(in the rows, 128 means zero)
The rows of X fall into several groups, which share some directions, and each row is roughly a mix of its group's hidden directions.
X (133 x 12):
[[119  78 122  93  94 123 172 147 124 133 154 132]
 [150 161 181 115  87 104 134 138 105 133 129 150]
 [ 83 143 124 142 128  92 183 126 135 137  96 117]
 [ 89 161 176 130 114 122 169 110 137 139 106 144]
 [152 146 175 143 133  93 103 130  82 127 112 149]
 [103 112  97  90 178 128 131 125 149 170 135 119]
 [167 130  82 144 125 135 109 132 179 136 101 145]
 [118 120  89 162 120 138  93 144 110 167 135  88]
 [181 132 164 135 119 107 140 125 102 115 128 176]
 [178 158 124 105 113 134 103  78 133 126 126 154]
 [135 171 107 147 105 104 135 151 103 143 106  80]
 [113 127  99 114 122 163 171 124 129 117 165  81]
 [140 105 134 167 145 153 120 103 103 118 141 186]
 [167 112  87 132 150 109 123 139 150  87  92 135]
 [ 92 127 111 137 146 110 158 151 180 124  89 124]
 [ 94  90 150  96 117 142 132  99 155 144 168 140]
 [171 130  93 140 120 117 114 126  74 124 154 100]
 [106  65 128 108 122 121 160 125 114 148 155 100]
 [152 117 102 151 167 102 127 126 142  96  78 142]
 [149 146 109 135 104 116 136 114  78 118  86  89]
 [105 130 167 105 133 124 178 115 136  81 110 142]
 [128  88 131 105 116 161 140 114 167 126 161 170]
 [116 129 114 126 110 150 177 100 125 145 186 132]
 [159 144 128 149 125 111 116 106 187 124 107 167]
 [158 139 132 149 154  80 158 163 147  94 130 132]
 [184 182 105 128 117 102 122 107 122 118 135 123]
 [ 96 124 127  94 113 131 165 139 112 128 183 101]
 [139  83 110 132 160 124 100 163 128 173 113 115]
 [152 101 109  94 110 156  96 141 135 135 181 130]
 [163 134 126  98  81  85 161 138 109 139 138 134]
 [142 173 112  80 130 117 121 105  90 155 139 109]
 [149 154 136 128 122 156  95  86 150 118 145 177]
 [ 94 136 192  88 118 137 132 122 133 110 130 152]
 [162 174 134  93 117 149  99 101 126 103 132 156]
 [161 177 101 114 112 113 166 117 114 127 161 111]
 [143 105 142 171 155 109  94 128 165 113 131 165]
 [145 111  93 136 127  93 145 143 103 160 145  78]
 [112 131 122 147  87 104 179 127 125 177 142 133]
 [125  95 147 104 129 156 159 153 105 159 139  82]
 [112 108 114  72 126 130 167 149 114 158 150 104]
 [157 115 131  81 146  90  94 159 122 126 118 101]
 [168 152 103 160 113 136 117 116  89 171 140 118]
 [ 91 118 163 115 136 160 144 128 162 122  94 165]
 [139 134 156 133 129 124  74 116 130  88  84 149]
 [124  63 116 145 125 164 135 100 136 160 139 138]
 [113 144 168  81 144 127 128 155 167  95 129 118]
 [120 162 129  89 140 134 165 140 186 123 119 141]
 [128  98 152 188 135 151 113 106 129 104 103 150]
 [129 106 110 124 120 111 151 131  74 121 158 177]
 [114 111 158 139 161 191 127 144 135 137 133  96]
 [132 134 104 117  96 174 136 123 183 153 145 132]
 [131 103 102 178 163  94 119 124  91 145 121 121]
 [102 103 142  83 121 161 130 148 115 122 171  97]
 [163 135 135 126 117  78 175 100 135 102 113 118]
 [181 142  93 130 141 157  99 118 119 161 142 150]
 [ 96  81 122 167 131 104 158 148 118 138 138  96]
 [177 161 126 136 135 141 135 103 142 119  87 168]
 [109 112  99  87 127 132 111  99 184 145 145 130]
 [185 118 103 161 144 107  82 124 117 135 128 131]
 [ 90 126 127  92 114 168 166 125 150 106 148 103]
 [123 134 103 180 161 148  86  96 121 137 121 143]
 [123 183 144 131 140 173 141 114 133  95 127 160]
 [141  95 122  67 125 145 108 109 121 169 142 121]
 [114 140 176 116 116 137 133 121 162 105  87 167]
 [ 95 134 160  88  95 169 130 135 156 101 123 127]
 [144 138 145 190 145 113 119 138 100 103 103 158]
 [111 126 189 142 114 100 155 120  99 124 113 159]
 [147 169 106 126 120 142  95 115 122 128 190 139]
 [101 129 140 118 104 116 164 160 138 116  93  78]
 [154 160 105 141 100 179 144 119 139 156 158 137]
 [172 134 148 154 117 109  89 128 119 158 118 172]
 [137 182 110 104 114 151 102  91 161 138 139 119]
 [ 90 112 129 191 106 141 142 124 124 144  93 119]
 [ 96 121 157 100 115 131  90  93 172 145 129 146]
 [131 129 152  67 163 148 124 117 139 158 133  97]
 [153 143 123  90 122 138  81  97 145 146 167 146]
 [114 172 120 133 135 116 174 149 170 159 108 126]
 [112 149  90 143 103 139 129 153 126 128 104  67]
 [146  88 158 111 147 152 131 116  75 154 144 119]
 [ 91 131 148 179  98 139 134 122 139 159  92 141]
 [ 91 134 118 134 154  89 148 139 117 102  81 101]
 [ 96 130 120 163  90 155 132 125 162 173 111 131]
 [ 95 152 114 131 106 149 184 157 101 107 131 127]
 [140 176 113 130 121  93 130 146 150 126  71 120]
 [142 151 138 125 151 154 143  99 160 118 122 190]
 [116 109 147 172 165 177 130 147 123 111 137 154]
 [153  95  77 100 154 129 134 126 144 121 173 129]
 [134 105 106 190 127  96  97 122 117 146 116 104]
 [126 128  64 122  83 104 134 118 132 148 153 140]
 [123 184  95 108 129 130  88 111 134 145 143  97]
 [153  98 101 114 140 152  79 136 114 131 174 116]
 [167 120 142 112 133 123  63 140 133 123 122 167]
 [115  89 153  94 111 117 156 108 113  96 168 120]
 [120 116 114 121 135 141  68 104  91 141 161 104]
 [138 138 125  62 155 112 108 110 150 138 154 151]
 [134 142 151  91 113  90 119 141  96 159 171 137]
 [107  92  98 139  98 124 150 157 104 153 140  87]
 [145 126 129 160 130 135 126  87 136 112 120 196]
 [119 170 129 112 150 120 122 179 156 146  88 121]
 [114 140  97 122 113 141 148 140 106 139 162  65]
 [112 127 167 158 154  99 136 119  89 103  89 135]
 [159  87 103 124 129 149  88 107 100 161 148 126]
 [101 163 120 115 105 128 181 141 106 119 154  96]
 [128 165 161 112 131 104 136 138 128  84  77 130]
 [131  97 157 119 157 152 139 131 193 142 112 126]
 [104  95 136 100 155 148 151 154 163 168 142 143]
 [125 142 119  84  85 167 124 148 143 124 158  98]
 [118 149  90 133 141 160  80  99 142 153 149 108]
 [ 96 129 159 138 115 153 128  87 163 117 114 171]
 [120 176 121 126 165 106 115 113 148 101 108 171]
 [ 95 110 154 131 124 108 185 133 141 111  88 117]
 [179  97 101 131 119  87 125 143 104 138 155 147]
 [105  98 120 112 134 115 175 164 114 145 154  91]
 [111 125 111 161 134  94 141 176 105 122 140  84]
 [157 189 119  91 117 113 155 134 118 109 143 114]
 [158 146 123 118  98 159 110  72 150 139 145 149]
 [138 122 113  66 161 131 107 135 134  96 160 118]
 [154 161  92 116 120  90 106 135 104 165 145 104]
 [100 113 151 124  83 135 126 154  80 124 148  96]
 [108 137 165 104 153 128  95 137 109  78  99 117]
 [157 146 127 166 133 109  88 127 115 100  78 131]
 [ 81 122 140  77 143 153 151 119 148 101 147 115]
 [159 132 104 174 121 114  98 144 131 126  74 129]
 [123 131 139  96 190 117 108 114 145  93 111 149]
 [137 140 134 148 137 156  70 131 118  96 154 164]
 [134  64 169 118 127 127 118 105 138 137 104 102]
 [114 133  79 101 119 116 164 137 109 173 135 103]
 [175 159 106 119 138 132  75 129 126 134 162 142]
 [128 101 179 115 134 110 156 150 159 112  89 114]
 [101 135 144 137 126 104 174 146 139 117  70 110]
 [ 74 108 117 159 129 122 157 143 116  88 104 143]
 [122 147 175 137 164 159 126 161 151 112 108  99]
 [146 147 117 193  97 127 129 120 147 132  91 117]]
One row of each group comes first, with its name. Which group is each row after those in?
[145 130 137  84 144  99 157 135  95  84 152 115] : <90>
[132  72 132 101 149 112  88 136 147 164 134 123] : <39>
[127 169 104 154 117 127 117 110 128  93 139 184] : <6>

[117 126 114  56 147 107 114 119 158 144 146 124] : <6>
[ 94  92 106 107 135 178 123 123 168 114 144 123] : <90>
[187 160 135 157 116 138 121 125 169 153 123 136] : <6>
[109 114 144 185 120 132 151 162 111 102  97 111] : <6>
[123  81 133 168 159 116 116 142 163 151 101 146] : <39>
[142 184 120 155 134 107 105 109  99 134  94 108] : <6>
[111 145 165 101 108 141 106  86 150  98 117 159] : <39>
[ 98 142 137 112 116  89 120 162  83 125 118  88] : <90>
[148 140 144 145 136 135  86 112 145 108  75 165] : <39>
[166 120 144 127 123 117 133  90 150 121 120 191] : <6>
[104 102 147 170 105 123 157 134  77 116 120 108] : <90>
